R: rows in a few groups, each row roughly a mix of its group's directions
R (131 x 13)
[[-32 -18 -16   2 -24   9  33 -18  22  36  24 -29  -5]
 [ 21 -10   4  30  -2 -19 -25  -2   6  30  59   5  -4]
 [-19  26   7  23   3 -19  18 -48  -7   4  33 -32  -8]
 [  3  -6  -6 -23  -1 -42  23 -33   4  19 -13 -44 -19]
 [ 16 -11   7 -21 -58   6 -11  11  17 -28  25 -22 -13]
 [  9  14   9 -14 -23  28 -25 -47   1 -35 -10  21  18]
 [ 39  46  24  32   4  14 -19   6   1  13  -6 -29  -5]
 [ 26  56  18  14   0  24   8   2   4 -11 -35 -19  13]
 [-15  27 -50 -34  11 -19 -17  -7   1  21  29   8 -10]
 [ 30  26  34  28  28  -9   5  17   6  33 -29   0 -13]
 [ 15  34   5  25  36   4  43 -13   3  -5 -17  19  28]
 [-21  -9 -53  -2   6   0 -29  -7  -3 -14  45 -10 -17]
 [  9   7 -12  37 -13 -32 -36   7  20  19 -30 -10 -30]
 [ 33  35 -40   1 -14  -9 -22  21  24  11 -16  -6 -27]
 [-36   0 -39  26   8 -12  25   8  32 -23  23  10 -17]
 [-10  60 -46  -5 -10  -3 -20  -1  14  -4   6 -11 -11]
 [ 22 -20 -14 -66 -16  -3  28   8 -10  -2   8   0  11]
 [ 11  15 -19  28  15 -18  49  -8  -4  -7 -39 -15  21]
 [ 28   1   4 -19 -24 -15  39  27 -13 -34 -15  -9  32]
 [-15  -5   6 -24  -2   1  20  -5 -25 -52  38  12  25]
 [ 27  -8 -44   1  -5 -12  -8   2  -5 -43  26  35  -7]
 [-24   5 -56   3 -11  -2  -7   5  15 -41  21  -2 -23]
 [ 41  30 -13  23   8 -24 -25  31  14  -3  34  -1   0]
 [-26  25 -12  35 -38 -11  25  25   5  -5  21  31   3]
 [ -9  35 -39   4   4  -2  17   5  -7 -18  19  42  34]
 [ 44  22  28  12  10 -16   3 -16 -35  23  -6   4  33]
 [-32 -56 -15  -5  22 -22 -15  22 -11 -10  17  14 -10]
 [-41 -21  24 -12   6  -4  -9 -37  38  -2  -9 -24 -21]
 [ 12 -27  40 -12  14 -28 -41 -10 -11  -9   6  25  24]
 [ 34  18   0  -8 -15   6  45  42 -14  17 -22  -8 -15]
 [  0 -13 -15   7 -29 -13 -25  -6 -48 -10  40  12  25]
 [-19  26 -39   6  14   1  -6  -7 -10 -36  39 -21  24]
 [ -6  26  -5   7  51 -21   5  -7  45  21  -3  13 -17]
 [-22 -14 -13  17 -13  16  -9 -39   0  -9   7  55  25]
 [ 27  -2 -37 -47   7  15 -37  -4  13 -16  -4   2 -20]
 [-29 -23 -24 -22 -48  29   0   8 -14 -23 -20   4  -7]
 [ 23 -25  15 -29  15  -6  36  18  18  29 -28   6 -28]
 [-21  10   7  17  38 -35 -17 -34  -7 -32  21   1 -17]
 [-37  15  28 -11  44  14  -7  -7  12  15   9 -37  19]
 [ -5   5 -15 -23 -29   5  13 -61 -32  -7  -6   8 -10]
 [  9  -5  -5  -6 -30 -19  14  50   8 -13  30 -32  24]
 [  6  -7  -9 -50 -30 -22  11  38 -12 -19  23 -11  -1]
 [ -6 -15 -21  48   8  20 -20  29  26  -1  22 -29 -13]
 [-28  13 -31   6 -22  -5  21  -1  24 -16  32  42 -19]
 [-26  12 -29 -29   8  27 -33  29  11  11  22  24 -18]
 [ 14  -8  29  27 -13  -8 -48   1  39  -8  21  12 -19]
 [-15  17 -38 -15 -24 -14  54  20   1  -3  -3  25   1]
 [  6 -38   8 -12 -24   7   9 -37 -34  -2 -39 -13 -17]
 [-35  14 -34 -19   4  10   6  -3  -1 -50 -33   2  11]
 [  2   5 -18  17  -5 -16 -29  21  24  37 -26 -13 -42]
 [-44  -3  22  49 -16  -5  -1 -12  30   7  -5  -6 -24]
 [  2 -25 -15 -39 -21  35  26  -3  10  17 -26  33   0]
 [  0  20 -12 -17 -13   4 -37   5  35   5  17 -32 -44]
 [-28 -13 -36 -32  18  36  22  -6  32  -3  18  -3   8]
 [ -1 -21  -5  16  12  33 -43 -44  -9  -7   4  32   4]
 [-13   7 -22  15  39  12  20   1 -51  23 -22   7  13]
 [ 31  -8  31  14 -34   9 -39  18  18  -6 -34  10   4]
 [ -6  -9 -34   3   8  -9 -19  22  43  12  45 -12 -20]
 [-48  -9  34 -20  25  13 -26  -5   7 -11  20 -29  -3]
 [  8  12   3 -12  33   0  39 -40  17  36  -1  25   7]
 [-19  -4   2 -46  -6   6  16 -19 -26 -41  25   6  25]
 [-32  -8   3 -49  -4 -12  23 -14 -24 -36  16 -16 -11]
 [ 16   3   3  -5 -16  24 -22   3  32 -16 -58   5  23]
 [-45  16  16 -18 -30  11 -38  16  -8 -26  20  11  -7]
 [-50 -29  -4  31 -10  -2  22  13 -29  20   9 -20   2]
 [-23  -7  64   0  20 -12 -27 -17 -21   0  -2 -14  -3]
 [  6  31  21   0   7   2 -18   6  -8 -26  37  53   9]
 [ 46 -13   4  25 -44  -3   9  34 -18  13 -13   5   9]
 [ 15  -6  12  39 -10 -12 -41   4   5  45   2   1 -31]
 [ -3 -19  11  54 -13  33   9   3 -26  27  -5  12  23]
 [ -2  -8  -9  23   1  27   4  19  51 -12 -21  -6 -43]
 [ 17  14  -7  14   6 -47 -15  19 -31  21  33  28  -2]
 [ 28  23  11 -28  -5  13 -19  -5 -25  31 -45  -5  20]
 [ 39  19 -12  -6 -12  -3 -30  25 -32 -30  11  18 -26]
 [-12 -17   8   2 -16 -14  11 -50 -32 -28 -23 -22  21]
 [-15   2 -45  30 -21  18 -21  10   7 -24  38 -15 -13]
 [ 19  23 -24  -3   4 -18 -19  11  44  11  -9  17 -46]
 [ 10  25  18 -20   1 -17  -7  33  34   9 -21   3 -48]
 [ 34   6  -9 -23   9  34  -4 -40  11  28  16 -20  23]
 [ -8  37  -3  12 -28 -16   1  38 -15 -33   9 -37   7]
 [  0  -6 -56 -20  -5 -16  -1  -5  15 -17  36 -13  33]
 [-26  12  22  15  15 -11 -13 -25 -35 -19  15 -44  19]
 [-20  22 -22 -12   4   4  12  -3   8 -45 -54   2  11]
 [  5  -1 -29  43 -13  33  18  26  14  22  11 -18 -27]
 [ 18  16   4  46   2 -25   6  33  26  -1 -31  -6 -26]
 [ 23   1 -40  15  -6   8 -13   3  35 -12  -8   3  53]
 [-13 -19  -5  26 -21   8  30 -13  27  21  -3  53   9]
 [ -4   4  38 -19 -46  30 -16  19 -17  16  19 -15  16]
 [ 28   5  27  -3  -3  24   9 -41  21  24 -21  29  25]
 [ 16   5   2  17  30 -16 -13 -20  10  29  -4  57 -19]
 [ 22   1 -14 -21 -39  38  -3   1   0 -21  21 -38  24]
 [ 14  -6  16  24 -22  17   8  47 -40 -18 -10  19  19]
 [  0 -21  14  -7  50  17  15   7 -12   3  -7  -5  54]
 [ 20  -7  42  19 -33  -3 -25   3 -45  10 -13  15  -2]
 [ 31  10   3   9 -35   0 -17  44  30  26   5 -10 -26]
 [-14  15  11   1 -41  -5 -27  29   1   9 -45  10 -29]
 [ 47  38  13  14  15  10 -29  19   7 -21 -22   9 -16]
 [ 28  43   6  11   8  -3 -28  19  19  18   3  46  -4]
 [  4  21 -25 -35   5 -25  20  13   5  35 -28 -20 -30]
 [ -5 -34  -5  21 -19  -1  23 -32 -43 -24  -2 -27   7]
 [-13  -7  52   6  31   5  -3  -5  -4  18  17 -42  21]
 [  3  -4 -42  51  20  -2  24 -13   1  15   0 -14  31]
 [-17 -14  42 -10  -9  18 -36  -8   7 -34  31  21 -13]
 [ 34  -1  11 -52 -10  18   3  11  22  39 -12  -4  13]
 [  9 -11  -7 -41  -7   5 -28 -30  40 -28  24 -11  11]
 [-17 -14 -25 -20  28 -12  -6  -2 -63   3   3  10 -14]
 [  4  19  35 -37 -11  -5 -30  -6  33 -33  -6  21 -15]
 [-21 -28  15 -24   5  28  20  -5 -24 -21  48   1  16]
 [ 27  10 -38  11 -53  -6  -6  28   4  -5 -10  15 -21]
 [-29   2  -2  13 -29 -38 -23  16   2 -40  24  16 -17]
 [-15  40 -29  39  11 -11 -20   4  12  -2  30 -30 -10]
 [ 13  10 -48  11 -12 -27 -10 -12  11 -27   2  12 -45]
 [ 16  11 -29  -9 -19 -52   0 -37  -9  -2 -15 -18  23]
 [-43  -6  -3 -31  20  47   5  24  12 -12   0   4 -23]
 [  9   1   4   8 -34  43 -19   4  28 -41  -2 -28  -4]
 [ 13   6   5   5 -38  16 -29  52   3   0  16 -33   5]
 [  8  -1  49  12  13  23 -19 -38  33 -10   7  20   9]
 [ 35  -9  16  -2  26   9 -55 -23  -3  -6  -1  31  -7]
 [ 11  18   2  -4  43  12 -42 -19 -26   1  -4 -35 -18]
 [ 14   2 -23 -38 -29 -18 -12 -26  10  -5  41  23 -19]
 [ 22  -5  39 -32 -16 -26  15  21  29 -17   1 -19 -29]
 [-11  24  -9 -36  22 -14 -10 -14  33 -36  -1 -25  28]
 [  0  29   9  18   6  20  19 -11  37  -5 -25   0  52]
 [  5 -27 -42   2 -34   4  -7  20  -5 -46  15  10 -14]
 [-10 -33 -20  10  -2  55  -5 -13 -27 -17 -17  25   6]
 [ -9 -24 -24   8  18  36  42  24  -3  26  -6 -25  16]
 [-10 -32  38   2 -42   4   3 -16 -45 -15   0   5   2]
 [-18  22 -14 -15   1   8   9   5  -9  -6 -72  -2 -10]
 [-13 -11  -3   9  15 -42 -37 -18  24   7  37  24 -16]
 [-27 -36 -26   8   5 -21  -8  15  11  -8  12  35 -42]
 [-22  -8  28  10  42  13   9  13   1   5  15 -36  40]]
which group is each row in? (one row of each group first)
[ 26  18  44 -11  38  -4  -5  -1   3  16 -36 -25  -9] : X
[ 16 -28  47  15  24 -28 -24  -8 -18  -3 -23 -13 -17] : Z
[ 22   5 -27  48   6 -14  -2  13  -7  15  42  14  25] : Q

[-20 -10  25  43  14  43  -8 -15 -24 -16  -2  23  14] : Q
[ 42 -27 -33   2 -14 -13  -6   0  19 -21  23   9 -39] : Z
[ 10   3   3 -10  14   5 -40 -10  42 -20   7 -33 -38] : X
[  5  17  47 -19  19 -20 -23 -18  25 -24 -34   6   2] : X
[ 23   5  39  34   9  15  11 -22  14   5 -48   3  14] : Q
[-28  -3  34  -2  51 -11   1  -9 -15  -9 -11  32  27] : Z
[-28   2  39  -5  41   6 -15  -8   8  10  15 -45   9] : Z
[ 21  12  53   1   4  -8  27   9 -35   5  27  23 -10] : Q
[ 30  26 -13   5  -3   8   9  31 -38 -10 -25  29 -29] : X
[ -6  12  -5 -38  -9  -4   8  20 -53   0  35  23   0] : Q
[-19  13 -19  40  11 -22  19  25  -1 -14 -37 -11 -33] : Q
